Here are some points:
[ 2.6 -2.6  0.8 -0.9  0.   1.1  0.1 -1.  -0.4  2.1  0.1 -0.6  0.1  0.4
  1.4 -2.5]
[ 0.2 -1.3 -0.2 -0.8  0.   0.2  2.2  0.3 -0.1  0.9  0.   0.3  1.4 -0.6
  0.5  1.1]
[-0.4 -0.5 -0.4  0.2  0.4  0.1  0.   0.  -0.3 -0.2 -0.4  0.6 -0.7  0.4
 -0.7  0.1]
[-2.8  1.9 -0.4  0.4  0.2 -0.3  0.8  0.  -1.8  0.7  0.1  0.1 -0.1  0.2
 -1.8  1.1]
[ 0.  -0.5 -0.3 -1.   0.8  1.  -0.3 -1.1 -0.8  1.4 -0.6 -0.2  0.8  0.9
  0.  -1.4]
[ 0.1 -0.2  0.8 -1.3 -0.2  0.1 -0.7 -0.3 -0.9  1.1 -0.3 -0.1  0.   0.
  0.1 -0.9]
[ 2.2 -1.   1.2 -1.1  0.4  0.9 -0.3 -1.3  0.3  1.4  0.2 -0.6  0.4  1.2
  1.4 -2.1]
[-0.4  0.7 -0.7 -0.6  0.3  0.   2.1 -0.2 -1.5  1.8 -0.3  0.4  1.2  0.8
  0.   0. ]
[-0.3 -0.6 -0.6  0.4  1.2  0.7 -2.3 -2.1 -0.3 -2.5  0.8 -0.1 -0.3  0.7
 -0.9  0. ]
[-0.4  0.9  0.5  1.6 -0.1 -0.7 -0.7  1.1  1.9 -4.5  2.4  0.4 -1.7 -1.
 -1.7  1.8]
[ 0.8  0.2  0.3  0.7 -0.1 -0.3  1.4  0.2  0.6  1.  -0.4 -0.7  0.  -1.2
  0.5 -0.5]
[ 3.8 -1.5  1.7 -1.3 -0.6  0.7  1.5  0.3 -0.2  4.1  0.2  0.8  0.4  0.5
  2.4 -2.5]
[ 0.7 -0.5 -0.3 -0.6  0.2  0.  -0.5 -0.6  0.3 -0.1  0.5 -0.2  0.3  0.
 -0.1 -0.8]
[-0.3 -0.4 -0.6 -0.9 -0.4 -0.2  0.3 -0.8 -0.2  0.9 -1.3 -1.1  0.9 -0.9
  0.2  0.1]
[ 0.3 -1.2 -0.6 -0.2  0.8 -0.2 -0.4  0.1  0.6 -0.9  0.3 -0.4 -0.2  0.3
 -0.1 -0.3]
[-3.5  2.2 -1.4  2.6 -0.5 -0.7 -1.   1.  -0.1 -4.6  2.1  0.4 -0.7 -0.9
 -2.3  3.4]
Here are 16 more points, each followed by its number:
[-0.1  0.  -0.2 -0.2  0.7 -0.9  1.8 -0.4 -0.6  0.   0.   0.5 -0.2  0.3
  0.1  0. ] 0
[-0.4  1.4 -0.2  1.1 -0.4 -0.8 -1.1  0.5  0.7 -1.8  0.6 -1.7  0.7 -1.5
 -0.9  0.5] 1
[ 1.2 -1.3 -0.2  0.1  0.2  0.8  0.3 -0.6  0.7  0.7  0.1  0.7 -0.8  0.5
  0.9 -1.3] 2
[-0.8  1.  -0.9 -0.4 -0.1 -0.2 -0.1  0.3 -1.4  0.7 -0.5 -0.2  0.8 -0.3
 -0.3  0.5] 3
[-0.3  0.2  1.4 -0.1  0.   0.7  1.6  0.5 -1.   2.2 -0.4  0.8  1.6  0.1
  0.7  1.5] 4
[-0.3  1.4  1.   0.9 -0.7 -1.  -0.5  0.5  2.4 -2.9  0.7 -0.1 -0.9 -0.6
 -1.5  0.6] 5
[ 0.9 -1.2  0.6 -0.9  0.4  0.9 -0.1 -0.8 -0.4  0.9 -0.4  0.8 -0.9  0.6
  1.  -1.1] 6
[ 2.3 -0.1  0.7 -0.9 -0.1  0.6  0.7  0.8 -0.1  3.6  0.2  0.9  0.4 -0.7
  3.1 -2.7] 7
[ 0.3 -0.6 -0.9  0.  -0.8 -0.2 -0.5 -0.2 -0.3  1.3 -0.7  0.3  0.3  0.3
  0.6 -0.3] 8
[ 0.2 -0.7 -0.7 -1.5 -0.3  0.9  0.9 -0.2 -1.5  2.3 -1.1 -0.1  1.7  0.
  1.3  0.3] 9
[-2.5  1.4 -1.   0.1  0.8 -1.   0.5 -0.5 -1.  -0.9 -0.8  0.2  1.3  0.5
 -1.3  1.9] 10
[ 2.8 -2.2  1.1 -0.9  0.5  1.3 -1.2 -1.4  2.3  0.9 -0.3  0.  -0.1  0.7
  1.2 -1.7] 11
[-0.7 -0.3 -0.8 -0.7  0.7 -0.1 -0.4 -1.  -1.3  0.8 -1.1  0.2  0.3  0.6
  0.2 -0.5] 12
[-0.7  0.1  0.   1.3 -1.1 -0.2 -0.1  0.6  0.7 -2.1  0.7 -1.2 -0.2 -2.3
 -0.1  0.7] 13
[-0.9  1.1 -0.2  0.1 -0.6 -0.3 -0.4  1.1  0.3 -1.1  0.5  0.3 -0.2 -0.8
 -0.9  0. ] 14
[ 1.2 -1.3  0.2 -0.8  0.5  0.5  0.7 -0.6 -0.3  1.4 -0.3 -0.8  1.3 -0.7
  0.6 -0.6] 15
Which three of these numbered points are nearest to each point below, looking only along the 2 directions in which the first points spread most? Their numbers follow each, nearest first.
[-1.3  0.2 -0.6 -0.5 -0.4  0.1 -0.2  0.2 -0.9  0.4 -1.5  0.1  1.8 -0.3
 -0.5  1.9] > 3 0 10
[ 0.8  1.   0.5  0.5  0.1 -0.3 -0.3  0.3  0.   0.   1.1 -0.4  0.7 -0.6
  0.7 -0.1] > 0 8 12
[ 2.  -1.4 -0.6 -1.1  0.3  0.7  1.4  0.1 -0.7  3.4 -0.5 -0.4 -0.1 -0.2
  1.2 -2. ] > 7 15 9
[-0.4 -0.3 -0.2  0.4  1.3 -0.1 -0.5  0.   0.5  0.3  0.  -0.4 -0.3  0.4
 -0.4  0.2] > 0 14 8
[-0.4  1.6 -0.8 -0.7 -0.4 -0.1  0.7  0.8 -1.9  2.6  0.   0.6  1.6 -0.3
  0.3  0.5] > 4 3 9
[-2.3  3.1 -0.3  2.  -0.3 -0.6 -0.9  1.6 -0.8 -0.2 -0.8  0.5 -0.1 -0.4
 -0.1  1.5] > 10 14 3
[-1.   1.  -0.4  0.1 -0.7 -1.4  0.7  0.5 -0.3 -0.4 -0.7 -0.4  0.9 -1.2
  0.1  1.3] > 3 10 0
[ 0.7 -0.6  0.6  0.6  0.5  0.9 -1.2  0.1  0.5  0.4 -0.3  0.6 -1.7  1.6
  0.6 -1.9] > 2 6 8
[-1.6  2.3 -0.2  0.7 -0.3 -0.8  0.6  1.1 -0.4  0.  -0.7  0.5  0.5  0.
 -0.6  1.7] > 10 3 14
